In the rows, zero is written as 128.
The rows of A fall into several groups, and each row is roughly a mix of its group's hidden directions; some rows fit no group.
A, 98 rows:
[[110 175 114 106 129 144 103 144 111 151]
 [122 112 176 108 102 115  98 116 144 130]
 [167 157 114 104 133 155  97 111 136 124]
 [125 105 131 146 126 102 137 153 148  78]
 [ 87  96 161 130 101 137 147 141 132 130]
 [132 143 106 129 164 106 165 133  99 107]
 [162 149 107 143 164 116 140 103 107 112]
 [ 76 110 120 137 102 139 152 141 149 124]
 [106 129 131 142 141 118 181 136  92 133]
 [159 166 124 115 152 112 127 116  91 113]
 [ 95  95 140 127  95 104 121 137 159 139]
 [140 157 102 138 133 136 173 132  92 126]
 [101  98 168 128 105 147 111 143 148 140]
 [141 131 171 121  94 139  93 118 134 149]
 [135 114 185 120 113 138  97 133 112 133]
 [147 161 119 135 129 147 165 134  86 136]
 [109  88 104 148 124 148 130 138 169 125]
 [153 154  84 119 158 121 139 111 128 106]
 [108 101 171 153 119 102 138 139 107 140]
 [119  96 167  98 109 153 131 154 132 129]
 [ 99 120 119 156  98 137 109 145 170 123]
 [113 108 179  96 111 109 122 131 134 142]
 [114 133 113 150 138  93 179 118 114 119]
 [153  80 154 150 125 133 121 110 152 136]
 [159 162 106 106 156 156 123 127 113 113]
 [140 121 161 134 107 161  87 122 135 149]
 [147  94 108 160 141 125 128 123 172 121]
 [118 173 130 107 124 151 102 137  92 119]
 [ 95 108 169 131  88 130 123 136 144 131]
 [165 153 141 122 118 163  92 132 127 146]
 [147 141 109 147 157  93 154 105 108 112]
 [109 110 123 156 106 140 101 139 168 104]
 [154 138 173 120 102 131  94 114 122 145]
 [143 119  96 100 142 125  87 131 159 114]
 [132 146 177  97 112 127 128 136  96 139]
 [143 149 148 127 144 138 157 133  79 150]
 [ 96  92 122 162 118  99 146 125 147 134]
 [158 135 103 124 169  99 117 107 127 105]
 [144 142 126 105 154 100 167 131  93 123]
 [124 154 132  97 134 113 162 122  84 138]
 [ 88 155 136 123  99 137 160 140 102 123]
 [153 109 142 122 131 119  80  95 149 132]
 [101 104 166 121 127 127 166 134 100 138]
 [149 125 176  89 124 135 120 140 105 132]
 [103 125  93 155 112 139 117 130 169 107]
 [158 155 143 116 147 123 146 118  82 142]
 [ 94 156 112 103 119 110 163 127 108 146]
 [128 156 106 105 144 114 169 117  95 136]
 [ 99 100 141 128  92 128 109 131 168 117]
 [100  98 168 129 105 153 119 146 142 141]
 [ 93 111 176 136  97 129 129 140 134 140]
 [131 121 157 128 130 151  79 141 138  95]
 [124 122 190 117 108 134 111 129 121 149]
 [102 126 157 110  81 141 125 140 145 148]
 [ 86  99 151 123  96 134 138 142 151 140]
 [ 84 128 145 121  82 138 137 109 124 144]
 [146 100 144 138 118 115  76 113 149 138]
 [135 137  80 134 164 100 144 118 123 113]
 [147 110 161 144 140  82 110 122 104 127]
 [106 125 149 144  90 121  95 132 165 127]
 [152 156  88 118 162 151 134 123 120 110]
 [ 84 118 113 142 103 138 165 133 152 137]
 [103 116 167 139  91 148 112 145 145 141]
 [115 137 156 136  93  97  96 118 155 125]
 [114  95 160 135 103 124 116 129 156 163]
 [160 146 142 109 154 126 134 129  81 110]
 [105 125 119 157 143 111 180 132 106 122]
 [152 162 158 103 130 124 126 128  84 131]
 [128 117 154 134  91 153  94 117 152 152]
 [158 141  80 125 162 121 110 118 138 118]
 [157 160 153 104 131 135 127 132  83 127]
 [ 92 111 105 148 101 122 148 118 165 127]
 [140 137 173 127 122 161 110 142 112 160]
 [153 125  92 116 144 137  89 115 158 117]
 [151 157 167 108 123 119 118 124  92 145]
 [ 82 101 118 144 105 136 143 137 161 130]
 [130 109 112 158 127 142  94 137 175 122]
 [153 136  96 151 158 100 109 101 140 129]
 [ 76 132 116 133  88 125 143 128 143 113]
 [ 87 111 160 124  91 130 136 139 142 149]
 [136 145 112 130 153  87 165 120 105 109]
 [123 151 161  94 123 128 123 133  86 152]
 [ 95 125  92 134 141  98 146 114 147  99]
 [133 136  93 136 159  94 161 118 119 106]
 [101 120  86 146 128 117 169 133 131 106]
 [134 100 146 136 115 146 120  98 144 175]
 [ 94 108 160 136  87 129 110 139 147 120]
 [ 98 114 149 140  84 154 108 110 142 132]
 [125  94 112 144 116 109 100 109 171 132]
 [ 89 103 139 128  96 155 145 151 146 132]
 [108 124  85 139 124 115 170 111 150 131]
 [ 99 158 152 102 106 128 120 147  94 117]
 [ 91 125 158 135  86 133 134 136 135 159]
 [ 91 128 156 148 120 107 166 137 105 137]
 [102 107  89 154 134 116 133 119 166 119]
 [133 152 161  97 133 119 123 147  83 127]
 [124 173 100 147 138  99 137 105 108 121]
 [100  87 111 124 107 150 140 138 157 108]]

Which four rows in each list fit none of the groups? Every other row fits one group, some only roughly. Give them in the order they come.
- k_727: [142 109 133 145 122 133  83 131 174 123]
- k_446: [136 145 125 121 150 117 174 115  87 141]
- k_92: [ 99 114 175 111 113 139 138 138 123 161]
- k_631: [172 150 118 118 155 143 127 131  95 104]
- k_829: [ 90 111 115 145  99 111 150 132 160 108]
- k_982: [ 97 113 117 153 114  91 164 114 141 132]
- k_137: [ 73 118 137 124  99 127 157 139 138 126]
- k_985: [106 131 113 102 100 148  97 138 160 150]
- k_244: [150 150 144  98 152 115 143 132  85 144]
- k_811: [159 115 103 133 140 125  85 103 155 123]
- k_830: [108  99 154 133  91 130 106 130 157 151]
- k_3: [160 143  91 109 154 118 104 112 138 107]
- k_860: [101 118  97 149 140 105 175 130 133 118]
- k_382: [158 151 153 118 117 137  77 123 138 141]
 => k_727; k_446; k_92; k_985
- k_323: [117  96 148 152 101 139  98 129 165 129]
- k_159: [ 97 124 108 125 104 152 102 145 169 122]
- k_519: [106 109  88 148 124 133 116 136 170 110]
- k_55: [154 170 149 121 137 128 144 118  86 127]
- k_70: [114  95 137 144 100 137  97 121 165 146]
- k_81: [112 130 180 125  89 120 137 135 116 147]
- k_74: [132 108 123 133 110 149  81 117 167 137]
- k_200: [161 147  97 113 167 114 122 121 117 103]
- k_384: [ 85  96 132 145 107 137 125 146 161 121]
- k_228: [158 133 122 120 131 140  72 123 157 129]
- k_889: [157 172 113 121 139 124 135 113  87 124]
- k_583: [134 168  84 130 142 130 161 133 111 126]
- k_895: [113 112 110 137 122 121  88 132 177 115]
- k_35: [155 149 112 115 153 101 155 108  95 120]
- k_344: [167 153 167 116 121 130 131 130  94 140]
 => k_159; k_889; k_583; k_344
- k_367: [144 126 171 110  95 154 101 126 130 142]
- k_439: [ 97 126 101 143 133 110 181 131 129 120]
- k_977: [173 162 132 125 147 123 111 117  95 132]
- k_102: [137 147 154 101 138 141 155 138  82 128]
- k_787: [123  98 110 148 139 120  90 120 170 118]
- k_365: [109 106 126 165 105 139 135 119 175 127]
- k_441: [169 141 104 132 166 109 111 107 122 115]
- k_399: [114  94 149 151 103 147  98 126 150 150]
- k_744: [ 83 104 124 154 114 121 123 144 164 122]
- k_986: [103  98 130 158 103 132 140 133 172 127]
 => k_102; k_787; k_365; k_986
- k_309: [164 159 150 110 133 129 135 115  86 141]
- k_402: [146 147 114 120 147 118 170 120  84 125]
- k_751: [127 133 104 129 158 114 175 124  94 123]
- k_243: [135 108 181 102 110 137 113 143 128 149]
- k_570: [156 142 112 115 138 133  79 116 145  99]
- k_232: [ 91 120 163 132 105 122 157 153 112 140]
- k_875: [171 130 143 111 162 118 143 120  94 140]
- k_792: [100 106 142 136 105 117  94 144 165 113]
- k_335: [118 132 178 121 101 147 106 126 121 157]
- k_168: [151 146 119 120 156 130 163 123  82 134]
- k_46: [ 83 102 125 158 108 120 136 123 160 133]
- k_98: [104 129 173 113  92 137 136 142 115 152]
- k_915: [158 127  86 142 163 125 111 106 136 112]
- k_251: [167 136 129 111 163 119 151 116  91 129]
 => k_570; k_792; k_335; k_46
- k_678: [142  79 145 104 145 118 108 130 157 122]
- k_347: [176 153 118 136 157 120 125 106 101 129]
- k_357: [141  99 155  94 118 160  96 125 141 128]
- k_255: [177 114 160 109 140 132 100 130 121 140]
- k_401: [173 148 154 124 142 135 144 125  88 132]
- k_53: [138 145 150 112 141 110 162 139  87 153]
- k_554: [166 148 160 127 145 122 115 120  87 124]
- k_665: [109 101 133 144  91 123 112 113 169 146]
- k_528: [ 98 109 115 131 102 163 121 137 167 141]
- k_342: [103 100 131 153  98 138 111 123 169 116]
- k_354: [153 133 176 111 141 138 115 122  99 153]
- k_178: [124 100 120 144 118 135  79 130 167 123]
- k_231: [ 98 107 109 151 121 131 104 143 173 124]
- k_779: [140 144 155 120 133 131 162 128  77 142]
 => k_347; k_401; k_53; k_178
- k_963: [138 104 104 160 125 132 106 100 167 135]
- k_771: [114 105 149 147  95 125 100 132 170 132]
- k_820: [146 147 144 130 149  94 153 121  85 119]
- k_292: [151 135 105 126 171  96 136 126 107 103]
- k_39: [168 164 145 121 138 130 117 121  88 138]
- k_326: [ 97 120 101 150 140 117 176 140 117 119]
- k_451: [143 115 177 152 142 116 112 138 116 159]
- k_448: [175 162  98 120 148 131 119 118 112 123]
- k_470: [103 122 156 135  93 149  87 136 143 126]
- k_567: [140 141 170 123  93 155 101 134 128 146]
- k_687: [132 119  80 147 158 114 127 111 151 106]
- k_710: [113 102  80 132 152 118 122 140 155 108]
- k_260: [151 133 158 107 106 137  89 109 137 155]
- k_212: [104 132  86 138 137 128 179 132 128 133]
- k_701: [122  98 178 124 102 124 130 118 128 159]
 => k_771; k_451; k_260; k_212
- k_622: [153 143 113 138 162 106 167 121 100 123]
- k_193: [128 139 106 129 150 102 175 119  95 119]
- k_105: [179 144 110 120 166 131 113 124 115 123]
- k_966: [153 154 153 141 142 110 146 114  82 126]
- k_606: [ 81 117 135 151 108 159 119 153 138 123]
- k_980: [179 127 115 132 173 125 129 129 119 112]
- k_874: [178 105 121 120 162 135 103 126 138 119]
- k_38: [129 130 173 128  84 141 101 135 139 115]
- k_592: [103  95 163 131  99 103 143 139 144 136]
- k_671: [142 158 105 109 161 119 153 134 100 105]
 => k_622; k_105; k_606; k_38
- k_133: [153 114 165 139 114 101  94 103 129 140]
- k_350: [156 140  79 140 159 138 136 116 131 108]
- k_725: [163 146 123 129 166 105 128 116  95 109]
- k_56: [154 135 160 104 148 110 136 138  85 118]
- k_786: [126 144 101 134 146  77 150 109 116 112]
- k_356: [130 122  87 161 134 152 119 114 157 103]
- k_682: [ 89 149 121 111 112 104 162 139 110 108]
- k_748: [144 135 125 135 163  94 165 123  98 119]
- k_499: [127 142 107 117 153 116 169 142 101  96]
- k_366: [117 154 119 131 138 108 182 128 100 118]
- k_64: [142 152 149 112 141 121 165 130  82 129]
- k_933: [145 108 108 146 131 149  85 123 166 122]
 => k_748; k_499; k_64; k_933
- k_111: [143 121 148  96 121 140  74 146 136 132]
- k_497: [ 75 121 107 138 111 128 160 132 144 114]
- k_317: [137 139 171 108 103 154 124 148 103 147]
- k_246: [133 138 169 107 123 140 151 152  88 135]
- k_824: [ 92 117 137 124  93 126  95 134 165 131]
- k_571: [130 166 138 100 137 106 142 119  88 108]
- k_106: [116 120  86 141 127 119 104 127 172 108]
- k_542: [132 113 155 136 116 148  78 137 151 150]
- k_832: [ 95 119 152 134  97 135 172 145 122 139]
- k_219: [ 81 111 106 153 108 138 147 135 154 127]
- k_223: [ 78 146 139 141 107 122 157 146 107 131]
- k_226: [162 151 102 119 155 109  93 109 136 124]
- k_149: [100 108  96 159 141 106 162 124 138 118]
- k_345: [123 119  79 133 131 109 120 120 163  98]
- k_603: [ 99 126 156 135 110 121 175 134  98 134]
 => k_246; k_824; k_832; k_223
